Turns in one plane each, and the order they were made in; the first pair answered:
leze (before |-> after):
+0.07, -0.28, +0.17, -0.40, +0.13, +0.50, +0.06, -0.87, -0.32, -1.16, +0.37, +1.76, -0.66, +0.35, +1.47, -0.72, +0.50, +0.93, +1.25, +1.21, -1.63, -0.77, +0.90, +1.21, -1.22, -0.39, -0.51, +0.14, -0.01, -1.13, +0.69 |-> -0.36, +1.01, +0.33, -1.86, +1.21, +0.27, +0.17, -0.08, +0.32, +0.28, -0.48, -1.19, +0.04, -1.83, -1.04, -0.76, +0.09, -0.78, +0.33, +0.45, +1.10, -1.13, +0.08, +0.52, +0.73, +0.94, +1.16, +0.35, +0.69, +0.24, +0.41
-1.04, +0.27, +2.39, -1.47, -0.99, +1.71, +2.16, +0.38, -1.64, -0.27, -0.62, -0.41, -0.58, +1.36, +0.74, +1.10, -0.80, -0.98, -1.21, +1.07, -2.18, -0.77, -0.09, -0.10, -1.02, +1.57, +1.51, +0.98, -0.58, -0.38, +2.29 |-> -1.14, +0.69, +2.35, -1.25, -1.01, +1.71, +2.21, +0.89, -1.05, +0.20, -0.79, -1.18, +0.22, +0.89, +0.02, +1.46, -1.39, -1.79, -1.71, +0.38, -1.28, -0.22, -0.05, -1.08, -0.50, +1.97, +1.60, +1.27, -0.33, +0.09, +2.17
+0.69, +0.05, +0.20, -0.34, +0.36, +0.46, -0.18, +0.95, -0.41, -0.24, +0.25, -0.27, -0.34, +0.47, +0.23, +0.04, -0.16, -0.28, -0.46, -0.25, +0.67, +0.09, -0.21, -0.33, +0.19, +0.45, +0.46, +0.31, -0.23, -0.10, +0.08 |-> +0.67, -0.17, +0.06, +0.16, +0.21, +0.39, -0.26, +1.03, -0.19, -0.36, +0.48, +0.16, -0.31, +0.69, +0.44, -0.10, -0.07, -0.21, -0.52, -0.23, +0.14, +0.51, +0.20, -0.31, +0.22, +0.41, +0.17, +0.12, -0.18, +0.04, -0.16
feto (before |-> after):
-0.14, +0.07, +0.44, +1.62, -0.60, +0.42, +0.55, +1.04, +0.85, +0.51, -1.24, -0.42, +0.82, +1.99, -0.36, +1.63, -1.25, -1.07, -0.16, -0.80, -1.16, +1.85, +1.12, -1.02, -0.29, +0.32, -1.86, +1.13, -0.92, +0.60, +0.10 |-> -0.20, -0.27, +0.42, +0.68, -0.14, +1.13, +0.55, +0.27, +0.46, -0.55, -1.50, +0.94, -0.57, +2.53, +0.10, +1.53, -1.04, -0.46, +0.40, +0.31, -2.26, +0.94, +1.01, +0.18, -1.09, +0.15, -1.76, +0.56, -1.90, -0.20, +1.08
-0.68, -0.12, +1.49, -0.64, -1.41, -0.77, +0.35, -0.40, -2.28, +0.65, +0.30, +1.16, +0.58, -0.54, +2.02, -1.21, +0.66, +0.33, -0.70, +1.74, -1.23, +1.03, -0.24, +0.51, -0.33, -1.90, -0.72, -0.75, -1.12, -1.56, +0.52 |-> -0.33, +0.32, +1.40, -0.17, -1.93, -1.46, +0.04, -0.12, -1.93, +1.64, +0.68, +0.13, +1.63, -0.85, +1.91, -1.52, +0.85, +0.03, -0.96, +0.68, -0.14, +1.71, +0.03, -0.20, +0.02, -1.98, -1.13, -0.45, -0.29, -0.74, +0.02
+0.35, +1.19, +0.67, -1.66, -0.40, -1.05, -0.07, -2.39, +0.35, +0.88, -0.56, -0.90, +4.21, +0.25, +0.30, +2.39, -0.02, -2.93, -0.80, -2.95, +1.42, +1.71, +0.46, -2.41, +0.62, +3.28, -1.64, -1.10, +2.61, +5.23, -0.69 |-> -1.78, +0.22, +0.50, -1.32, -0.22, +1.45, +2.11, -1.79, +0.94, -0.38, -2.51, +0.15, +2.82, +1.05, -1.60, +4.67, -2.00, -4.29, -0.79, -0.06, -0.80, -0.28, -0.29, -1.45, +0.23, +3.71, -1.30, -1.57, -0.11, +3.85, +0.75
-0.10, +1.00, +0.95, -2.13, -0.29, -0.54, +0.67, +0.22, -0.64, +2.52, +0.54, -0.48, +0.02, -0.58, +0.91, -1.42, +1.40, +0.36, +1.31, -1.21, +2.45, +0.65, -0.74, -0.83, +0.14, -0.22, -1.05, +0.14, -0.04, +0.69, +0.84 |-> -1.33, +0.84, +1.04, -1.36, -0.43, +0.26, +1.60, +0.89, -0.02, +2.88, -0.37, -1.16, +0.53, -0.59, -0.13, +0.23, +0.20, -1.26, +0.93, -0.71, +2.35, +0.49, -1.28, -1.52, +0.63, +0.46, -1.20, +0.50, -0.46, +0.43, +0.99
pokip (before |-> after):
+0.17, +1.64, -0.91, -5.72, +3.20, +0.18, -2.41, +0.26, -2.06, +0.52, +1.56, -0.75, -1.37, -0.01, -1.80, -3.69, +2.22, +2.42, +1.40, -0.29, +1.30, -0.76, +0.24, +3.07, +2.35, -1.69, +1.93, -1.99, -0.67, +0.85, +1.57 |-> +1.02, +0.41, -1.55, -0.28, -0.86, -0.74, -2.59, +0.50, -1.93, -0.53, +3.19, +2.94, +0.49, +4.23, +1.70, -1.78, +1.41, +3.56, +1.91, -1.80, -2.71, +2.92, +2.11, +1.22, +0.15, -2.90, -3.34, -0.97, +0.14, -0.48, +0.22
+0.92, +0.39, +0.20, -0.22, -0.29, -0.82, +0.36, -0.96, -0.62, -0.21, +0.08, -0.90, +0.02, +0.70, +0.17, +0.59, +0.12, +0.13, -0.54, -0.91, -0.13, -0.15, -0.11, +0.82, +0.52, +0.06, -0.54, +0.05, -0.66, -0.27, -0.32 |-> +0.72, +0.54, +0.05, -0.40, -0.44, -0.92, +0.40, -0.80, -0.49, -0.23, -0.19, -0.95, +0.20, +0.43, +0.19, +0.42, +0.35, -0.12, -0.56, -1.03, +0.07, -0.19, -0.27, +0.72, +0.57, +0.05, -0.70, -0.03, -0.71, -0.27, -0.41
+0.25, +1.44, +0.35, -1.55, -0.48, -1.99, +0.87, -1.88, +0.43, +4.18, +2.33, -2.78, +1.24, -2.01, -0.66, -0.69, +1.89, -0.01, -3.12, -3.96, +2.52, -0.86, +2.70, -1.50, +0.34, +0.15, -1.24, -0.49, +1.80, +0.18, -0.84 |-> +0.19, +0.25, +0.73, -3.94, +0.72, -1.15, +0.45, -3.79, -0.80, +2.18, +2.27, -0.22, -1.81, -1.17, +0.68, -1.87, +3.25, +1.87, -1.92, -1.19, +0.51, -3.40, +2.53, +1.63, -1.14, -0.74, -0.14, -1.73, -0.37, -1.24, +0.95
Then:
(two turns a pair)
-1.42, -1.37, +0.89, -0.89, +2.52, +1.86, -2.12, +0.64, -1.64, +1.23, -0.03, +1.03, -0.16, -1.13, -0.94, +2.71, +0.40, -0.73, +0.22, +0.33, -2.76, -2.56, -0.52, +0.94, +0.28, -0.56, -1.33, -2.13, -1.75, -1.75, +0.25 |-> -0.84, -1.38, +0.43, +0.89, +1.26, +1.15, -2.55, +0.57, -1.42, +1.14, +0.55, +1.65, +0.19, +0.21, -0.04, +3.05, +0.47, -0.09, +0.47, -0.42, -3.65, -1.44, +0.11, +0.26, -0.07, -1.15, -2.77, -1.56, -0.99, -1.84, -0.30 => pokip then feto
-1.14, -0.92, -0.53, +0.03, +0.53, +0.82, -1.24, +1.51, +0.48, +1.15, +0.31, -1.00, +0.30, -4.73, -1.02, +1.79, -1.99, -0.12, +1.46, -0.11, +1.93, -0.97, -1.45, -2.39, +2.34, +3.15, +2.81, +0.97, -0.81, +0.62, +0.08 |-> -0.70, -2.71, -0.86, +2.31, -1.30, +1.59, -1.15, +0.50, -0.42, -0.94, +0.99, +3.56, -0.65, -1.31, +1.79, +2.92, -1.65, +1.64, +2.62, +1.02, -2.42, -0.44, -0.44, -1.55, +0.01, +1.82, +0.27, +0.41, -2.27, -1.62, +0.29 => feto then pokip
-0.36, -0.15, +0.27, -1.19, +1.61, +0.77, +0.96, +0.58, +0.78, +0.64, -0.19, -1.51, +0.39, -1.39, -1.15, +0.51, -1.32, -0.84, +0.13, +1.08, +1.70, -0.41, -0.36, +0.00, +1.58, +1.09, +0.71, +0.00, +0.69, +1.49, +0.30 |-> +1.22, -0.64, +0.17, -1.02, +0.73, -0.40, -0.67, -1.05, -0.64, -0.57, +1.56, +0.87, -0.33, +0.25, +2.20, -1.31, +0.72, +2.07, +1.21, +0.31, +0.15, +0.57, +0.73, +1.11, +0.07, -0.58, -0.67, -0.38, +1.48, +0.88, +0.05 => pokip then feto
-1.71, -1.85, +1.78, -0.48, -0.82, +2.06, +1.60, -1.74, +0.51, -2.11, +0.82, +3.81, -0.40, +1.07, +1.90, +2.20, +2.47, -0.54, +0.66, -0.90, -3.47, -2.17, -1.43, +0.42, +2.55, +0.16, -0.68, -1.97, -0.66, -3.33, -0.59 |-> -0.02, -0.03, +1.66, -0.24, -1.19, -0.53, +0.55, -0.90, +1.21, +0.54, +2.14, +0.26, +2.68, -0.77, +1.38, +0.44, +2.78, -0.96, -0.30, -5.02, +0.97, +0.77, -0.94, -2.05, +4.38, +0.39, -0.81, -0.68, +2.82, -0.76, -2.62 => feto then pokip
-1.07, +2.63, +1.31, -1.76, +0.42, +0.36, +0.18, +1.83, -0.94, +1.59, +0.66, -0.66, -0.96, -0.54, -0.48, -1.02, +0.33, +0.83, +2.58, +1.78, -0.30, +0.35, -0.30, +1.03, -1.24, +1.42, +0.47, -0.89, +0.69, +0.90, -0.74 |-> -1.00, +2.79, +1.24, -1.32, +0.37, +0.32, +0.32, +2.41, -0.40, +1.88, +0.43, -1.06, -0.29, -0.70, -1.07, -0.66, -0.14, +0.32, +2.13, +1.55, -0.16, +0.58, -0.47, +0.51, -0.79, +1.59, +0.37, -0.69, +0.75, +0.88, -0.88 => feto then feto
-1.77, -1.81, +1.30, +0.23, -0.25, +0.76, +2.58, +0.14, +0.05, -0.21, -1.68, +0.29, -1.57, +0.98, -0.73, +0.08, -0.15, +0.94, -1.56, +1.76, -1.70, -0.37, -2.44, +1.61, -0.80, -0.22, -0.21, -0.10, -4.29, -1.37, -0.61 |-> -1.21, -1.56, +1.46, -1.32, +0.54, +0.37, +1.65, -0.69, -0.52, -0.02, -1.49, -0.02, -2.26, +0.30, -0.39, -1.45, +1.01, +1.47, -1.58, +1.49, -0.82, -0.85, -2.31, +2.55, -0.75, -0.21, +0.63, -0.23, -4.02, -0.87, -0.42 => leze then feto
-0.02, +1.21, +0.45, -0.16, +0.24, -0.78, +0.00, +0.85, +0.16, +1.06, -0.07, -1.48, +0.60, -1.26, -1.38, -0.28, +0.15, -0.92, -0.54, -0.94, +2.27, +0.16, +0.46, -1.33, +1.19, -0.01, +0.61, +0.34, +1.08, +0.48, -1.14 |-> +0.82, +1.06, +0.51, -1.04, +0.68, -1.25, -1.08, -0.36, -0.91, +0.12, +0.61, -0.42, -0.51, -1.03, +0.19, -1.96, +1.48, +0.88, +0.23, -0.58, +1.84, -0.08, +1.03, +0.11, +0.20, -1.07, +0.61, -0.23, +0.94, +0.29, -0.86 => pokip then feto
-2.41, -0.18, -0.32, -2.06, +0.08, +1.95, +1.42, -0.39, +1.10, -0.09, -1.07, +1.36, -1.72, -1.34, -2.79, +0.10, -0.22, -2.25, -1.14, +1.86, -0.72, -3.01, -1.87, +1.66, +0.97, +0.14, +0.53, -0.97, -2.51, -1.51, +0.78 |-> -0.10, -0.06, -0.67, +2.04, -3.09, -0.88, -0.66, -0.52, +0.90, +0.33, +2.08, +2.95, +0.80, +1.19, +1.09, -0.88, +0.75, +0.13, -0.77, -2.10, -1.78, +1.50, +0.22, -0.55, -0.34, -1.36, -3.80, -0.19, +0.61, -0.62, -1.78 => feto then pokip
+0.12, -0.48, -0.96, +0.20, -1.42, +1.17, -0.69, +2.06, -0.97, -0.24, +0.42, -0.07, +1.61, -0.07, +0.09, -1.02, +0.17, +1.39, -0.39, -1.74, +1.16, +0.85, +1.12, +0.85, +0.76, -0.36, +1.08, +1.91, +2.40, +1.33, -0.17 |-> -1.23, -0.94, -0.61, -1.10, -0.36, +2.60, +0.12, +1.66, -1.16, -0.90, -1.06, +0.32, +0.02, -0.22, -0.92, -0.24, -0.55, +0.74, -0.21, +0.52, +0.06, -0.93, +0.22, +1.97, +0.38, +0.14, +2.39, +1.17, +0.51, +0.47, +0.95 => feto then pokip
-0.29, -1.73, +0.33, -0.35, -0.18, +0.76, -0.90, -0.55, -1.01, -0.25, +1.01, +1.47, -0.19, +0.49, +1.45, -0.62, +0.20, +0.65, +0.29, +0.70, -0.77, -0.56, +1.39, +0.98, -1.65, -0.86, -0.43, -1.52, +1.00, -0.98, -0.31 |-> -1.41, -1.24, +0.01, +0.95, -0.49, +1.49, +0.44, +1.06, +0.28, +0.76, -0.11, -0.10, +1.36, -0.14, -0.64, +1.54, -1.91, -1.85, -0.51, +0.27, -0.33, +0.04, +0.79, -0.90, -0.37, +0.20, -0.50, -0.91, +1.16, -0.56, -0.68 => pokip then feto
-0.56, +1.00, +1.58, +0.41, -1.43, -0.94, -1.83, +0.14, +0.88, -1.41, -0.42, -1.41, +0.46, -0.09, -0.22, +0.33, +0.09, -1.35, -2.00, -0.56, +2.50, +0.91, +0.85, -0.69, -0.68, -0.51, +0.26, +0.26, +1.14, +0.83, -1.24 |-> -1.65, +0.11, +1.56, -0.51, -0.72, +0.54, -0.86, -0.11, +0.77, -2.53, -1.42, -0.08, -1.17, +0.32, -0.59, +1.35, -0.48, -1.61, -1.68, +1.70, +0.76, -0.90, +0.44, +0.68, -1.67, -0.24, +1.03, -0.43, -0.84, -0.42, -0.02 => feto then pokip
-0.66, -1.50, +1.20, -0.09, -2.75, -1.47, -0.42, +1.25, +0.15, -0.15, +2.43, +0.01, +1.16, +0.63, +0.85, +1.35, +2.26, +0.31, -3.44, -0.37, +0.08, +2.15, -3.22, +0.02, +1.05, -0.82, -2.75, +0.39, +2.07, +2.75, -1.41 |-> -2.17, -1.46, +1.56, -2.60, -0.72, +0.02, +0.80, +1.21, +0.23, -0.69, +0.31, -0.77, -0.52, -0.85, -1.62, +2.02, +1.58, -0.79, -3.54, +1.87, +0.72, -0.87, -4.39, +1.50, +1.60, +0.36, -0.19, -0.34, -0.11, +2.27, +0.24 => feto then pokip
-0.78, +0.82, +0.26, +2.36, +0.98, -0.31, +0.62, +1.69, +0.65, -0.26, +1.77, -1.85, +1.32, -2.28, -1.64, -1.02, -0.32, -1.07, +1.06, +1.33, +1.25, +0.02, +0.23, -1.59, +0.82, +1.56, -0.47, +0.25, +0.92, +0.74, +0.54 |-> +0.20, +0.44, +0.77, +0.67, +1.46, -0.91, -0.43, +0.18, -0.58, -1.01, +2.61, -0.43, -0.45, -2.23, -0.17, -3.03, +1.52, +1.01, +2.15, +1.84, +0.86, -0.82, +0.62, +0.20, -0.12, +0.59, +0.08, -0.59, +0.55, +0.07, +1.01 => pokip then feto
-1.79, +0.06, +0.41, -1.15, -1.09, +1.65, +1.45, +1.81, +1.17, +0.35, -0.88, -1.42, +1.08, +0.07, -2.03, +0.98, -2.39, -1.23, -1.55, +0.45, +1.58, -0.22, -1.44, -1.05, +0.95, +1.58, +1.05, +0.15, -0.04, -0.20, +1.06 |-> +0.41, -0.85, +0.80, -2.56, -0.67, +0.35, -0.78, -1.06, -1.14, -1.40, +1.11, +1.53, -0.96, +1.16, +1.47, -2.34, +0.54, +2.75, +0.24, +0.61, +0.35, -0.69, -0.18, +1.52, -1.00, -0.35, +0.73, -0.56, +0.17, -1.02, +1.46 => pokip then feto
-0.69, +0.34, +0.40, +2.47, -0.90, -0.18, +0.29, +0.16, +0.90, -1.50, -0.26, -0.83, -0.34, +0.94, +0.40, +1.64, -0.22, -0.54, -0.07, +0.71, -2.49, +0.66, +0.79, -0.71, -0.34, +0.55, -1.64, +0.59, -1.90, -1.28, -0.17 |-> -0.38, +0.92, +1.04, -1.26, +1.05, -0.16, -0.37, -0.96, -0.05, -0.96, -0.74, -2.14, -1.95, -1.51, -0.76, -0.53, +1.15, -0.20, -0.04, +1.31, -0.31, -1.30, +0.02, +0.81, +0.32, +0.85, +1.21, -0.33, -2.02, -0.70, +0.97 => feto then leze
+1.45, +0.11, +0.48, -1.08, +0.70, +0.53, -1.16, -0.73, -1.12, -0.68, -0.32, +0.50, -0.47, +0.19, +0.63, -1.73, +1.42, +1.54, +1.64, -0.71, +0.20, +1.11, +0.16, +0.03, +0.02, +0.48, +0.30, -0.78, -0.25, -0.17, -1.58 |-> +1.35, +0.23, +0.52, -1.70, +1.19, +0.74, -0.91, -0.54, -1.18, -0.36, -0.71, +0.06, -0.63, -0.36, +0.10, -1.83, +1.20, +1.17, +1.52, -0.35, +0.70, +0.49, -0.05, +0.07, +0.18, +0.77, +0.85, -0.82, -0.41, -0.08, -1.38 => feto then pokip
+0.66, +2.20, +0.25, -1.04, -0.10, +1.61, -0.79, -0.81, +1.00, +1.35, -0.18, -2.62, +0.08, -4.56, -0.15, -1.37, +0.20, -0.42, -1.65, +0.60, +3.48, +0.42, +1.19, -0.77, +1.14, -0.39, +1.45, +0.67, -0.40, +0.91, +0.76 |-> -0.45, +1.07, +0.40, -1.82, +0.53, +2.96, -0.01, -1.52, +0.63, +0.12, -1.18, -0.96, -1.46, -3.85, -0.27, -0.54, +0.24, -0.25, -1.26, +2.83, +1.42, -1.61, +0.87, +0.67, +0.42, -0.32, +1.90, -0.07, -2.47, -0.40, +2.01 => feto then feto
+0.91, +0.91, +0.20, -2.89, +1.38, +0.93, -1.63, +0.53, -1.55, +0.76, -1.38, -1.19, -1.27, -1.38, -1.60, -0.03, -0.08, -0.64, +0.48, +0.24, +1.28, -1.21, -1.06, +3.81, +3.59, +2.67, +1.29, -1.88, -0.68, -2.05, +1.51 |-> -0.35, +0.12, -0.61, +1.14, -0.89, +2.03, -0.21, +1.94, -0.63, +0.36, -1.76, +0.52, +0.00, +0.98, -1.34, +3.52, -2.37, -2.08, +0.02, +0.58, -1.86, +0.17, -0.56, +2.03, +2.93, +2.65, -1.35, -1.26, -1.25, -3.35, +1.09 => leze then feto
